In the data rows, 500 means zero.
Some points, each followed by its number:
(366, 543, 468, 440, 539, 545, 457, 349, 590, 546, 415, 795, 240, 537, 526, 439, 473) 0
(287, 552, 228, 000, 736, 335, 544, 000, 833, 413, 537, 959, 000, 000, 400, 116, 783) 1
(347, 715, 464, 653, 466, 548, 591, 414, 564, 601, 680, 430, 206, 482, 615, 418, 515) 2
(498, 433, 493, 543, 469, 418, 493, 536, 462, 440, 472, 402, 474, 439, 404, 490, 537) 3
(461, 463, 291, 000, 708, 277, 413, 000, 801, 328, 041, 828, 258, 000, 346, 087, 856) 4
(749, 495, 617, 838, 298, 475, 438, 992, 318, 385, 137, 000, 999, 640, 520, 594, 534) 5
(729, 520, 634, 595, 413, 554, 431, 990, 338, 435, 526, 299, 825, 859, 580, 680, 375) 6
(438, 483, 514, 628, 510, 471, 513, 537, 510, 486, 401, 449, 536, 511, 468, 511, 511) 7
(688, 579, 588, 842, 304, 489, 503, 886, 364, 486, 428, 104, 909, 729, 585, 614, 458) 8
(625, 604, 550, 068, 545, 499, 509, 383, 500, 620, 614, 573, 362, 561, 590, 492, 512) 9
(637, 552, 582, 204, 488, 478, 445, 510, 516, 574, 234, 371, 568, 501, 525, 454, 577) 10
(640, 628, 682, 512, 405, 605, 361, 833, 427, 519, 064, 270, 854, 863, 663, 599, 472) 11
(388, 473, 462, 409, 567, 530, 478, 390, 568, 498, 468, 864, 273, 560, 484, 462, 435) 12
(388, 580, 462, 598, 503, 519, 515, 452, 545, 513, 589, 478, 287, 444, 529, 439, 511) 13
(560, 553, 577, 495, 518, 659, 440, 703, 458, 599, 540, 556, 588, 884, 648, 654, 378) 14
(337, 603, 342, 781, 568, 663, 628, 289, 579, 618, 999, 855, 031, 503, 533, 453, 415) 15
(448, 547, 654, 508, 398, 577, 428, 705, 445, 556, 057, 183, 820, 706, 649, 596, 528) 16
(637, 543, 570, 164, 502, 476, 458, 473, 522, 580, 291, 407, 524, 485, 516, 449, 576) 17
(525, 750, 551, 657, 480, 709, 591, 701, 462, 707, 999, 426, 337, 933, 776, 654, 344) 18
(600, 582, 529, 111, 535, 500, 514, 377, 508, 612, 717, 644, 314, 586, 572, 504, 503) 19
(438, 353, 653, 554, 468, 558, 502, 779, 351, 493, 586, 451, 736, 750, 533, 737, 370) 20
(686, 392, 484, 503, 467, 445, 561, 583, 468, 505, 654, 346, 654, 374, 388, 491, 541) 21
(726, 564, 683, 678, 315, 445, 393, 999, 330, 377, 008, 000, 999, 660, 558, 594, 569) 22
(519, 307, 526, 533, 520, 439, 443, 639, 457, 375, 355, 526, 673, 528, 366, 565, 457) 23
(398, 365, 515, 412, 611, 510, 414, 435, 559, 478, 204, 846, 499, 564, 416, 515, 454) 24
(419, 496, 522, 627, 462, 470, 449, 518, 519, 477, 251, 385, 568, 464, 467, 476, 559) 25
New points follow, each followed by the numbers of its three nearest points above, nearest first.
(405, 544, 385, 751, 534, 579, 612, 318, 537, 597, 948, 713, 158, 505, 482, 463, 442) 15 2 13
(439, 445, 358, 704, 581, 520, 597, 337, 523, 541, 999, 897, 104, 544, 414, 502, 354) 15 12 13
(524, 404, 489, 446, 489, 376, 470, 502, 472, 392, 437, 417, 492, 390, 388, 465, 555) 3 7 25
(383, 490, 625, 626, 449, 554, 549, 701, 396, 559, 552, 324, 646, 691, 605, 663, 424) 20 14 7
(388, 498, 336, 735, 578, 548, 659, 337, 549, 561, 999, 944, 067, 538, 472, 494, 370) 15 12 2
(484, 786, 543, 699, 443, 708, 590, 674, 469, 705, 901, 343, 382, 881, 777, 611, 411) 18 14 2
(326, 554, 268, 000, 700, 344, 531, 000, 790, 409, 488, 857, 000, 000, 414, 156, 766) 1 4 0
(392, 306, 303, 000, 711, 245, 428, 000, 778, 281, 100, 996, 224, 000, 261, 177, 749) 4 1 24
(658, 402, 478, 527, 473, 459, 558, 563, 477, 511, 666, 383, 623, 386, 395, 491, 533) 21 3 7
(433, 495, 512, 632, 513, 481, 518, 529, 514, 495, 410, 453, 521, 511, 476, 508, 510) 7 25 3
(305, 510, 214, 000, 713, 363, 561, 000, 820, 403, 640, 999, 000, 000, 366, 143, 752) 1 4 0
(296, 596, 391, 812, 534, 556, 601, 284, 575, 611, 903, 742, 161, 458, 508, 445, 460) 15 2 13
(391, 484, 352, 737, 577, 642, 623, 357, 537, 539, 999, 861, 134, 496, 458, 494, 386) 15 2 13
(431, 369, 638, 545, 476, 557, 499, 744, 370, 498, 573, 476, 696, 730, 533, 712, 378) 20 14 23
(407, 520, 351, 698, 614, 618, 637, 268, 554, 634, 999, 999, 000, 594, 464, 522, 345) 15 12 0
(537, 631, 575, 478, 525, 713, 501, 680, 481, 659, 633, 572, 500, 959, 725, 659, 355) 14 18 20
(453, 378, 652, 548, 470, 568, 494, 778, 359, 501, 572, 463, 726, 765, 547, 728, 369) 20 14 6
(665, 646, 584, 877, 335, 558, 497, 864, 374, 511, 384, 027, 904, 700, 630, 578, 475) 8 5 6
(443, 509, 486, 541, 519, 475, 529, 461, 495, 528, 659, 565, 300, 534, 485, 509, 489) 13 3 2
(511, 691, 591, 518, 476, 663, 492, 661, 494, 682, 523, 410, 523, 946, 750, 620, 406) 14 18 20
(715, 486, 688, 461, 387, 554, 321, 911, 378, 438, 034, 329, 956, 837, 571, 644, 404) 11 16 22
(647, 455, 473, 530, 430, 453, 571, 534, 489, 561, 680, 345, 579, 388, 432, 467, 546) 21 3 7
(391, 425, 387, 746, 606, 565, 566, 366, 551, 542, 922, 931, 264, 531, 433, 534, 398) 15 12 13
(643, 643, 591, 843, 342, 561, 494, 844, 380, 524, 378, 053, 881, 705, 636, 581, 473) 8 5 6
(392, 579, 461, 610, 496, 514, 523, 463, 540, 509, 606, 455, 291, 438, 527, 441, 513) 13 2 3
(637, 633, 569, 836, 375, 598, 548, 800, 399, 535, 526, 198, 762, 722, 622, 588, 453) 8 6 20
(601, 608, 633, 455, 461, 655, 427, 738, 440, 592, 358, 437, 675, 865, 665, 627, 406) 14 11 6
(518, 277, 523, 538, 517, 413, 440, 638, 454, 347, 319, 512, 697, 484, 333, 555, 472) 23 3 7
(484, 781, 529, 612, 457, 681, 589, 618, 491, 688, 878, 361, 359, 812, 769, 584, 439) 18 2 14
(681, 515, 682, 475, 424, 544, 320, 884, 386, 461, 080, 336, 921, 849, 588, 637, 422) 11 16 6
(382, 490, 648, 614, 440, 560, 542, 729, 384, 563, 517, 283, 686, 711, 617, 681, 424) 20 14 7
(644, 659, 573, 865, 365, 617, 555, 817, 397, 551, 542, 189, 774, 749, 647, 595, 445) 8 6 20
(395, 400, 592, 791, 413, 584, 612, 686, 374, 529, 573, 291, 792, 640, 535, 670, 429) 20 8 7
(454, 455, 374, 660, 579, 522, 587, 347, 524, 547, 999, 866, 130, 542, 424, 500, 370) 15 12 13
(395, 457, 525, 430, 574, 533, 409, 404, 576, 529, 161, 730, 472, 530, 478, 479, 487) 24 0 12
